Each path is a new rotation, seen through one point. The rows after it are directions, each followed by how far the rotation turns it, in deg/step (0 if it stays put).
Each turn is a multiple of 5 degrees from 10 to 175, or 0.
Each row of a path follows its step; steps can be skipped.

step 0: [  1 -10  24  -5  10   5  13  10  49  -3  10  -2  -8  -5  20 -42 -22 -11
  10   0  11   0  -7   9  -5  25   3  25  14  44   5 -10   9 -22 -11 -21
  -3 -21 -31 -15   4  -8   0   4  20   6  28  -7  -2 -14  20]
step 1: [ -4   7  26 -14  13   1  28   1   9   1 -20 -10   3  45   6  -5 -33 -18
 -40   2  -1   2  14   8   7 -28  30  42   4  -3   0  -7  -3   6  23 -30
   8  -5 -15 -19 -11  13  11   8   7  -4  15  25 -12 -10  -8]
step 2: [ 27  13  30  14  17   7  -9  -4  13 -14 -11 -12   1  11  17  -4 -18 -26
 -14  -7  25  -2  -6  18  32   4 -23  13  -2  -1  -7  17  16 -25  12  43
  10  -3  10   4 -23  26  21 -15  10  15  39  17 -15   8  -5]
step 3: [  0  -3 -35  -8  16  -9  10  33  -7 -19 -14  -6  -1  25  27 -28 -11  15
  -5 -38  -2 -15  17   3   7  -1   9  10   0  31   9  -4   0 -25   6  18
  18 -14  -1  20 -32  24   6  26  -6 -13  21 -22 -10   6   8]
step 4: [ 10  23  -1  -7   7  -8  26   0   9  -9 -10  -5  13   3 -16 -17  -7 -11
 -11  11 -38  -7  -7 -17  17  26  -7  15   3 -12 -16  16 -27   5  31 -15
  -7 -25   6  12 -12  28  34  15 -24  11  15 -38 -34  10  -2]
step 5: [ -8  11  15   7  -8   4  -9   8 -11  -2  -3 -12  -3   2   7 -16  20  -6
  25  17  15 -36  -3   3  23  29  31  20   1   4  -7   0  32   5  26 -19
  -4  -4   0  33 -18   8  33 -20   6 -14  38 -27  19   6  -9]
step 7: [ -5  -4   5  -3  -4  16  14  31  23 -18   5  -1   3  -4  -2 -13  -8  13
  11  25  -7  33 -37   2  57   1  -1  11  -8  20 -20  17  10 -18  10  17
 -25  -2  -1   9  -1   6   0  -6 -31  20 -10 -17  34   5  -1]
step 8: [-15  20   7 -25 -16  -2  -3  21  12  -4   5   8   9  13  19 -46  -6  -1
  15   6   9  32  -8   8 -27  16  -3  46 -13  28  18  -9   1  -8  33 -16
  -6 -17 -25   1  10 -18  -5   3  15   0  -1 -22  28   8  -5]
step 9: [ -5  28   8 -21 -22   0  -7  -6  32  -9   3 -22   0  37 -16   9  -6 -15
 -24  -8  17   6  -6  -4  13  -5  14  32 -20   5   8  25 -25  16  27 -21
  -4  11 -31 -18  -1   7  10 -19 -29  24  11  22  10  -4  -9]
step 10: [ 26  -2  -2  -1   9   4  -3   4  36  -1  16 -15 -15  16  21 -11   9 -12
  -3   9   1 -15   9  12   2  21   1  15  -6  17  -1  22  16 -31  16  45
 -11  -3 -16 -34 -10  -2   5 -29   1 -10  32  24  29  11  23]
step 11: [ 17   4 -20  -2  13  10   8  10  25 -30   4 -13   0  -3  23 -32 -27  -8
  -7 -12 -26  -5  32  -5  -3 -36  18  24   2  23   8   5  -5  -3  17  -8
   5  -5 -33   8  -6  29 -12  25  -7 -13  -7  17   0  27  29]
[  1   2   5   2   0  10  -1  -2  -3   1  -6   2 -15   5   1   4 -10  -5
  -2  -8  -3  -5   4   0  -8  -1  -9  -2  -6  -1   1   1   3 -10   1  -1
   9 -10  -7 -11  -6  10  -2   1  -6  -4   0   6   0   4   4]
40
[ 4  2 -1 -4  8  5 -4 -1 -4  3 -4 -3  3  0 -7  1 -1  3  0  3 -2 -1 14 -1
  2 -4 -7  0  3 -2  6 -3 -2  5 -2  5  1  6  5 10 -5 -2 11  5 -5 -6 13 -4
 -7  7 18]
40
[-11   0  -6   0   3  -5  -5  10   6  -3  -6   1  -9   3   8   9   2   7
   0  10  -1  -3  11   4  -9  -2   2   3   6  -1   1  -7   8  -3   6   4
   1   2  -4  -5  -2  -5   5   0   6   7  -6  -9  -6   5  -3]
145
[  9   2 -14   2  -4   4  10  -4  -1  -9  -3  -9   1  -8   7   5   0   4
  -9   0   5   6   2  -3   4   1  -6   5   3   2  -3 -14   5   6  -6   8
   5  -8   2  -4   3   4  -6  -2  -3   2   0  -5   9   6   1]
90
[ -1   0  -3  12   0  -3  -5   7  -1   5  -3  -1  -5 -12  -1  -7   8 -14
   8   7   9  -1  -1  -3  -8  -6  -1  10   2   2   4  -2  -2  -8  -6   5
  -1  -7   1   7  -1  -2   1   7  -2   1   8   7   5   4  -6]
135

step 1: [ 10  22  -8 -25 -18  -6 -27  14 -13   1   3 -25 -14   4 -28  19  -1  40
  -4  33  13  -1  13  18 -16 -14 -15   6  12  31  20  12 -23  -2 -29   7
  10  -1 -14  10 -16  37 -22 -21  13 -38  -3  -8 -17 -27  20]
step 2: [ 12 -13  12  -1 -22   7   6  -8 -24   3  -1  21  17  31  11  -2 -34  -1
  13  29 -19 -14 -20  19   7 -36   4  18   9  13  37 -10 -33   1  11 -16
 -40 -35 -15  11   8   8   2 -30  30 -23   3 -20   2  10  11]
step 3: [ 29  15  32   8  -7 -27  19  -7   6 -15 -17  12 -36 -11 -18   8   3  -8
  -6 -23  -6   1   1  27  -5 -16  15 -28  -8 -18  17 -25 -30 -38   3   1
 -33 -11 -29   5   7  -5 -31  14  -9 -13  21 -34 -15   8  20]
step 4: [ 16 -11  16  31  15  -8 -18  -4  -7 -17  -9  -1 -34  47   5 -11 -54  22
   7 -33  -5 -19 -27   3   4   7 -22 -10  -4   4  24 -15  22 -18  -5 -12
  24   2  -7   6  -6  -1 -44   7 -12   5  19  -4  -2  13 -14]
step 5: [-14  38  -6  -8  12 -28 -31  22  -1 -14  -8  30  -4 -15   7 -15 -28  12
  -6   8  18  22  -2  28 -21  -8  -5  -1  -7 -19  58  28   1   1 -25  -9
  18   6  10 -11   1   8 -14   3   3   0  23 -21  15  -5 -33]
step 6: [ 12   3 -28  14 -46 -43 -27  21   6  10  12 -14   0  -9 -14 -28   5  23
   5  10 -14  -4 -41   8  11   3  -9  14   3   8  29  21 -27  15 -28 -17
   0  -4   4  21  -1 -19  -6 -23  -1 -16  18   6  17  25  28]
step 7: [  8   3  -1  -9 -38   7   0  -5  -8 -43   0  -1  -9  -9 -22 -31   8   0
   6  13  20 -16  -7  15  13   1   1  12  32  29  12 -21 -36 -12  -2 -19
 -20  11   8  16 -15  49  -5  -5   3 -19  34 -29   2 -31   0]
step 8: [ 51  -3 -16   6  24  34 -18  16 -32   2 -25  18   2  11 -13   6  -1  -5
  -9 -28 -22 -42   2  26  -3 -21  18   7  18  16  34 -13 -16 -11  -8   6
  -6  -9 -16  22   9   9 -15 -24  -1 -31   1  -5 -23   2   9]
step 9: [ 20  32  19  -7  10 -59  -1  -2 -20 -22  -5   0 -12  31   6  21 -19  23
  11  -3 -15  -1  -6  -3 -30 -25  20  -1   0  -9  20 -16 -10 -17  10  23
  -8  -6 -21  39   5  15 -27 -20   7  17  -3 -24  -5 -17  -8]
step 10: [ 17  -1  -1  13  -8 -35 -20  -9  19 -16  -9  12 -22  33  15  -7 -33   8
  24  -3   3  32   5  35  20 -10 -20  14  -1 -16  20  -1  14 -30  -5   6
   3   3 -15 -19 -12 -29 -10 -14  31 -39  19 -21  -6  31   3]
step 12: [  3 -20 -23  33 -28  -2   1  30   9 -31 -13   4 -11  -4 -20  -3  -1  30
 -11 -12  24 -31 -28   3 -32  13 -20  -5  -4  21  54  20   6  -4 -20 -20
 -13 -23  11   1  17  -6   0  -5   2 -11  25  -6 -11 -11   3]
[  9  -3   3   1   0   7  15  -9  -1  -3   0   2   2   0  -5   0   1   0
  -6  -4  -8  -2   1  -9  -2   2   8  -4   8   8   8   0  -7  12   1  -7
  -8  -3  -8  -4  -1   2   5   3  -1   2   7  -3 -13  -1   1]
70
[13  2 -3 -7  7  4  0 -3 -5  2  0 14  8 -5  9 -2  2 -9 -3  1 -2  5  9 11
  4  3  0 -5 -4 -5  2  1 -6 -4 -8 -6 -5  4  1 -1  6 -6  5  2 -4 -8  2  4
  8  4 -7]
135
[  6  -2  -2   5   2  -6  -6  -1   1   9  -1  -9   3   8  -2   1   4   2
   0  11 -15   0   5  -7   1  -2  -3  -5  -8   8   1   0  -2  -3   2  -6
   3  10   1   1   6  -1  -6   4 -16  -2  -4  -5   3  -7   5]
145
[  3  -9  11   9   3  -3  -3   5   2  -3  -1  -2   7  -2   7  -5   1   5
   0   9   7   1  -6   0  -2   0   4  -4   5  -6  14 -10  -7   3  -3  10
   3   0  -3   5  -8  -3  -5   5   1 -13   1   4  -1  -6  -1]
0
[ -1   1  -9   0 -13   8  -6  -1   6   5  -9   0  -3  -5  -7   2   4   1
  -9  -3  -4   9  14   4   1   4   3   4  -2  -7   9  -6   9  -1  -3   5
   3  -5   1   4  -2  -4  -2   9   4  -4  -2  -8  -8  -1   4]
155

step 1: [  2 -32  15  18  23  26 -57 -34 -37  -6   3 -45   3  -4 -14 -19   0  12
  36  -7   6   8 -21 -11   2  34   3 -38 -14   9  -2  -5 -38   4  34  34
  -5  -4 -19  -7  13 -25 -12   0  10  16  15  50  -2 -15  -1]
step 2: [ -3 -40   6  23 -17 -10 -15  14  -9 -33 -21   1 -45 -19 -23   3  19  -1
  22   5  32   3  -9 -49  -3 -13  -3  37 -13   2  19  12 -21 -34  14 -23
 -57  13  -3  23  17  -8  28  -3 -34 -13  -6  -4 -30 -33  13]
step 3: [ -8  28 -14  -7 -16 -17 -28  11  11 -12  17 -12   6 -20   0  32 -31 -48
 -43 -37   3 -12 -25 -30  37  16  -5  29  -1   1  15  27  37 -37  34 -16
  25  18   2 -14   4 -15  -6  -1  14   4 -32  -2   3 -37  16]
step 4: [ 34 -19  -1 -27  17 -38 -36   8 -30  16 -21 -54  31  -5   4  28 -19 -26
  18 -10  -3 -28 -32   5  18   2  14  -9   7 -19  -4 -16 -36  17  -7  20
  -5 -21 -14 -11   2 -10 -13  45  21   2 -43   0 -27  25   8]
step 5: [-39  -7  13  20 -15 -17   1  -5 -22  44   2  -9 -19 -26 -17  21 -11  31
  12  36  14   0   6  -4 -18 -32  20  17  30  23  25  -4 -41 -15  -4   2
   0  26 -25  16  -6 -28   2  35 -28  -7 -14  41  -7  12  52]
step 6: [-39  49   1 -32 -14  15  -8   2 -12 -20  28 -18  14 -15 -59  10  -6 -32
  23  14  19   3   3 -58 -12  32  -7   9 -12  -6  39  16  -4   5  42  -6
   1   0   3  -8   8  -6   4  -6 -10  23  24  15  33  17  17]
step 7: [ 60 -12 -37  -7  29 -30 -11   3  21  -9  -3   0  51  21 -21 -12   7 -20
  27   5  26   2  -2 -31 -12 -17  13  41 -20 -20  25   7 -22  -2  17 -40
  -3  15   0   2   2   3  -8  46  21  13 -25 -15  10 -14 -20]
step 8: [  7   1 -18  34 -31  -3 -22 -33  28  17  40 -14  19 -19 -11  23 -10  15
  12  15 -33  10 -14   9  -5  16  -7   9   1  54  14  23 -13 -33 -38 -20
  15  -2  -6 -28 -29 -26 -24  38   2 -17 -33  12 -29  -9 -12]
step 9: [-13   1  17  13 -15 -23 -14  10 -32 -36  24 -20  -1 -34   1 -10 -29   1
  67  11 -33 -39 -30  -4 -40  39  11 -22  -8  12   6 -18  -4  -5  37   9
 -10  17 -21 -14 -21  11   9  -2  15   8  30  24 -13  15   0]
step 10: [ -3   0 -36  25  14 -38  -9   6 -18 -46 -22  11 -35  17  -7 -12   0  28
  33  22  31  11 -19 -23  27 -11   0   7  -4 -17  34   7   5  -7  38  -7
  -9 -16 -24  37   4 -14  -9  23   2 -16  -4  46  32 -42  -6]
step 11: [ 11  -1  -4 -10 -25   7 -25 -30  38 -26   2 -16 -13  -5 -26   9   7 -33
  -7 -45   5  -6 -22   7  -3  24 -12  32   6  14  36  20  25 -29 -13 -15
 -33 -25  36   5  11  -3 -15   5  -3  16 -57  53   4 -12  17]
[ -1   2  -1   3  -9  -4  -1 -13   9   3   2  -3 -11   5   2   1  -3   2
   2  -3   0  -5   8  -2   3   3   8   2 -15  -3  -2  -2  -9  -5   2  -3
   2  -1  -6   8  -9   0   4 -12   0   4  -1  -5  -3  10   7]
110
[  7  -4  -6  -9   1  -2  -2   2  -9   1  11  -2  12   3  -2   0  -1   3
   8  -1   3  -6   5   3  12  -3  13  -2   2  -4   0   4   4  -5   2   2
   6  -7   1   9   2   4  -3 -10   6  -7   6  -1   8  -8   2]
115
[ -2   8   8  -4  -7   4  -1  -9  -3   5  11   0  -2   2   9   6   3  -4
   6  -2   0  10   0 -10   6   0  -5  -5  -3  -3  -9  12   6   3  -5   4
  -2  -3   0  -4  -2  -1 -12   1   4   9   0  11  -1  -3   1]
145
[ -1   5  -1  -5   5  -5  -8  -6  -6 -12  -1  10 -10  -4  -1   8   5  -5
   2  15   6  -8   3  -7   0  -1   1   3   8   5  -8   2   2   3   1  -3
   8   7   0  -3  -2   7   5  -8  -7   1   5   1  -2  -2  -3]
100
[  0   4  -1  -4  -1  -3  -6  -2  16  -8  -5  -4   2  -9   5   0   7   0
  -2  -8   1  10   0  -4   0 -11   8   6   2 -10   5   8   8   4  10  -9
   1  -6   6  -5   2   1   2  -3   1  -6  -3  -2   2   4  -5]
90

step 0: [ 18 -34  21  22 -10  10   3   2 -29   2 -17   1 -18  19 -15 -17 -16  18
  26 -28 -23   9 -17   2  25  11  24  34  -8  25  -7 -35 -36  47   5   9
  22  -4   3   3  -1  -7  -4  11  -2  -2 -17  23 -17   0   0]
step 1: [-30 -28   2  -6 -24 -12  39 -16 -21  15  22   5  -4  -8  -7 -17  22  -3
  16  -8  -6  14  -8  10  20  15 -26  58  -8 -10 -24  21   3   7 -16  -2
  21  -6 -17  26 -17  20  -8 -17 -21  15  -1  25  -2 -20 -19]
step 2: [ -8 -43  16  15 -16   5  15 -13  -8   7 -14  20 -21 -27  29 -10  29  22
 -12 -12 -12  32   1 -25 -44  24  11  15 -24  15   2   6  -5  -2   3  17
 -15  24 -17 -16 -28 -31   0 -23 -23   8 -10  17   7  11  -6]
step 3: [-13 -17   9 -17 -18  -1   8 -11  13 -31 -36  -5 -29   3   0  -5 -16  -5
 -10  -5 -43  11 -14  -2 -27  23 -10  11 -23  10   4  13 -20   5  -7  17
  12 -34  -1  26 -37  18 -15 -31  24 -13  42   6   0  10   9]
step 6: [-36 -23  23  23   6 -25   8 -16 -18  20 -17  -3 -31   2   3   0  19  10
  -4   5 -14  24  14 -20  33   8   7  47 -22  -2   2  35  11  -5  20  23
   1  10  -7   0 -30 -20 -34 -12 -26  -4  -7  22 -16  -7  -3]
step 7: [ -5 -39  26  15   0  22   4   0 -15 -16  -8   1  -4 -18  15 -24  -2 -26
 -22 -12 -39   3 -17   5 -31   9  -3   2 -21   5 -28  21   6  13 -15  14
  -7 -27   6  17 -29 -29   9 -37 -19 -29  10  17  12  -7 -17]
step 8: [ -2 -25  -2  -3  18  13  21   3  -2   0  -3  -1 -45  24  12  -1 -14   5
  -4 -29 -34  14   9  -5 -10  12 -31  19 -61  35  23  -9 -34  12   0  23
  30  -6   9   8  -4  18   0  -6  -1  -7  -2 -19  -4   1  -3]
step 9: [-10  -7  34   8 -31 -13   4   4 -23  -8  -3  19   0 -16 -32 -15   6  -7
  12 -45 -20   1  17  28 -12   2 -37  40   7   6   9 -19 -18  37  24  -2
  12 -23 -43  15 -10   0 -11  -7 -10   0  -8  -6   2   0  18]
step 10: [-20 -46   9  29 -44 -14  12   0 -36   2 -27   2  -9  33  -1 -10  14  30
  29   0 -11  12  -4 -11  -2  -2   9  28 -17  -2  27  19   8  22 -41   9
  -3   9 -15   2  -4  -9 -13   1 -26   9  14  -7 -14  -8 -17]
step 11: [-20 -20  13 -13 -21 -12  11  -8 -10   2 -38 -12  12 -16  27 -26   9  -7
   2  -5 -16  12  -4 -33   3  27   9  23 -16  12 -28  33   6  18  12  -2
  32  -5   4  25 -24 -18   1 -40 -12 -25 -18  13 -14  -2  30]
step 12: [ -8 -37  23   9 -12   8   8   6  -4  -5  -2   4 -64 -13  38  -4  -1  -9
  -6 -26 -11 -13  -4   1 -30 -23 -21  20 -26   4  -2  40 -28   6   7   2
   5  -6  16  -8 -19   2  17 -20  23  -1   5   8  -5 -18 -26]
[  4  -3  -4   7   3   0 -10   0   0   7   7   5   5   7  -9   0  -7   4
  -7  -1  -4  -4  12   9   4  -4   0  -1  -4   3  -5  -4   6  -5   5  15
   5  -4   6   3   2  -5  -5 -10  -8  -3   0  -5  -1  -6  -6]
40
[ -2  -3  -2  -2   6   7  -1  -2   4   6  -4  -8  -1 -11  10  -7  -1   8
   2   3   6  -2   5 -10  -8  -3  -1  -1   0  -5   3   1   5 -12  -1   1
   9  -4   2   9  -7 -15  -2   0   0  -3  10   6   6  -1  -1]
80
[ 11  -4  -1   1  -3   2   8  -2  -5   6   4  -4   4   2  -5   1   3  -6
   4   8  -9  -9  -8   2   0  -1   2  -3  -3 -13   6   7   4   5   0  -2
  -5 -14   0   3  -6  -3  -6   9  -1   3  -3   0   8  -8  -9]
120
[ -2  -5  -1 -12   2   8   3   2  -1  -1   2   3  -7  -7   1  -1  -8  -8
  -5   1 -10   2  10   2  -7   5   3  -3  -4  -6   5  -3   7  -9   3  12
 -11   1  -7   4  -1   9  12   3   2   3  -3   2  -5   2   2]
70
[  8   0   0   5   7   0  10  -1   8   1  -5   7  -6   7   7   0 -10   3
   4   4   2   3  -2   0  -1  -9   8   5  -6   2   7   1  -2   6  12   5
  -2  12  -2  -4   5 -13   2   5  -5   9  -4   3   1  -1   2]
175
[ 14   0   2  -2   5   6  -2  11  -4   3   6   1  -4  -5   5 -15  -2   4
  -1  -2   6   2   0   4   8   0  -8   4  -3   1   4  -1  -4   4   7  -6
   9  -7   5  -1   4  11   6   1   3  10   2   3  -1  -7  -1]
90
